Each path below is one point turned by a fixed rotation once a step. After each direction that follows a path, write how fast that rotation turns it, in degrees each step (0 if it stays still).
Each turn is a multiple of 5 degrees from 10 to 175, or 0.
Each row of a path follows its step; steps can be skipped.
Path 1:
step 3: [  7   0  33   7 -31   2  -8   6 -27   6 -15  13  28  11  11  -3   1  31
  -8 -16 -14 -17 -18 -12   3   8  -2  -5  -8  31   4  22  -8  -2   1 -20
  -9  -5   2 -30   7  30  -4  -1   6  -2  15  11 -17   8 -36 -27 -19   1
  10  24   8   4  -9   1   3  10  34  10]
step 6: [ 27 -16 -18 -15  -7  13  -5 -23  15 -27   1 -14   0  -4  -7  -6   0  10
   2  27  38 -12   1 -19  27  10  16  12  -1  24  27  -2   0  20  21  -2
 -19 -25 -33 -31   3  -2 -14  -6 -16   2 -16 -19  16  24  -5   0  16  -7
  -6  10 -11  25  -1   0 -12 -13  -1   5]
step 9: [-10   5  19  11  -9 -17 -10  -4 -11 -30 -23  -7  19 -14  -1   0   1   9
 -30  18  -6 -39 -12  20  -8   5   5  22  16  -6 -26   6  16 -19  -6 -21
   2  21 -13  -4  -6  13 -23 -11  10 -13  19  22  -7   4 -14  26   5  -1
 -21  14  -8   8 -20   5 -22 -25 -12  33]
step 11: [ -3  11  29 -16   3  14 -13  -1  -5   1  -3  -5  -3 -16  15 -16  17  14
   6 -30  -6  -1 -22  15  16   1   4   3  15 -34   4  -2  19  30   9 -27
 -18   2 -15 -20  -6   9 -30   3  28  16  -1  -1  40 -26 -15  21  -4  -6
  -6  18  14 -10  12   3  11  13  -1 -19]
step 12: [ 24   3 -18 -11  -1  -2   9  -1   9 -13  -5   8  -3  -1 -23 -10  12  -1
  -4  -9 -16  -6 -18 -11   6  11 -25   4  -2  -1  15   3  12  22 -23  18
 -12   8 -46 -18 -37  15 -23  -1   8  21  11  -9 -18  18  35   1  24 -21
  -5   2 -12 -22   7 -15 -22  13 -22 -13]
step 15: [ 13  10  -8  -3   2 -15 -26  -2 -16  10   1  13   4  12  24 -29 -14  11
  10  -4  21  -6  -3  16  -9  16   0  24  16 -16 -13  22  14 -29 -23   7
   9  -9  -7   0   9  -6  -4 -23   0 -13  -4  16 -38   6  -2  29   0  -5
  18  24   4  -3  13 -38  22  12 -19  28]
step 16: [ 16   2 -30  -8  -4 -21  17   4  -5 -13  -6 -10   7  10   8  -7  -9  32
  -6   4 -11  16  20  16   9  19   1   6 -16  23  22   0  28  11   5  12
  25  12  17 -27   0  21   6 -23 -12 -17  -6   0   2 -27  13  12 -45  18
  14  24  11  -4  25   6  10   9   8 -12]
step 17: [ 12  -3 -15  -2   1  -6   2   6 -16 -26  21  -5  17   7  20  25 -19 -11
 -22  14  25   5  -6  17  25   2  17 -13  -6  -6   3  16 -21   7  25 -38
   2   5 -24 -10   6   0 -31  -3   4   7 -32   3   4   3 -19  20  -2 -15
  17  37 -15  -4  10 -11 -18  16   0 -17]
step 19: [  4 -25  17 -16 -17   9  11 -17  10  22   2 -34   5 -13   4   8   2 -17
  21  10   2  10   8   5  -3  14   2   8  -4   4  15  24 -20 -17 -39 -32
  -7 -24 -15   3  25  22 -15 -23  -3  14  24  -9  23  -7 -12   9 -14  31
  -6  12   1   7   1   3 -13  22  16   2]
step 20: [  4 -34   7  -2 -10 -10   5 -10 -22  -6  -4  -5  24  -6  -8   6 -26  -6
 -24 -10  26 -19  -8 -40 -15   7 -15  24 -25   6 -12  11  23   0 -20 -13
 -16  -1  10   1 -16   9 -53   6  -6  -8  18   9 -14   0   9 -13  -3  17
  15  -5   8   5 -11   1 -16 -22   9   7]
Directions:
[ -1  -2  -5  -2   5  -2   3  -1   6   2   3   0   1   1  -1   2  -1   6
   3   0  -4  -4   0   4  -6   6   1  -2  -3  -2  -5  -2   2   1  -3   1
  -3   0   3   6   4  -1 -10   5  -2   1  -4   7  -5  10   0   1   9  -3
   7  -1   1  -5   1  -5  -5  -4  -3   0]
135
[ -1 -11  -3  -1  -4   1   3  -3  -6   1   4   2   4  -8  -9   2   1  -1
   4   2   4   1   4   2  -1   0   5  -2  -6   1  -4   1   0  -1   4  -4
  -4  -7   7  -5  -1   3   3  -4  -1  -3   5   0  -5   1  -7   2   0  -2
  -4  -1  -2   3   0  -2   2  -4  -4  -7]
25
[ 3  1  0 -1 -4 -2 -6  2  0  3 -1  0 -2 -3  4 -2  0  2 -6  4  2  3 11  2
 -2 -7 -1  0  9 -7 -2  3 -4  2 -1  0 -1 -7  1  5 -4  7  0  5 -1  5  0  6
  3 -1 -7  1  5  4  4  7  0  1 -1  1  1 -4 -5 -2]
170
[-5  4 -3  3  1 -6 -2 -4  7  3 -2 12  0 -3  0 -1 -3 -1  3 -1  2  5  0  3
 -9 -3  2 -4  1  5  3  5  4  0 -3  3  2  1 -2  2  0  4 -2  2  1 -1  1 -8
 -2 -5  5  2 -2 -1  1  0 -9  7 -3 -5  2 -4 -4  1]
130
[ 2 -2 -2  1  1 11  2 -8  3 -1  3 13  0  3  2 -4 -1 -2 -1  0  4 -3  7  3
  0  3  2 -2  2 -2  2 -6  3 -5 -1  0  1  3 -1 -3 -3 -3 -3 -3  4  3  0  6
 -2 -3 -1  0 -5  1  2  2 -2 -5  3  9  1 -6  2  2]
65
[ 0  6 -7 -4  0 -1  3  3  5  0  0  0 -8 -5  2  1  8  3 -7 -3  5  1  1 -5
  5  0  3 -1 -2 -2  4  0  8 -1  8 -3  2 -1  0  2 -2 -1 -1 -6 -2  0 -2 -4
  4 -3 -3  5 -2 -8  5 -1  3 -5  1 -8 -1 -5  1 -2]
65
[  4  -5  -2  -2  -6  -2  -3   0   8   0   4  -6   6  -9   6   0   0  -3
   4   6 -10   2   5   2   0   2   0  -4   4  -2   3   1   2   3  -3   1
   7   1   3   0   4  -5   2  -6   0  -1   1   1   0  -5   2  -8  -6  -2
   2  -4   3  -1  -2  -1  -4  -1  -1   1]
120
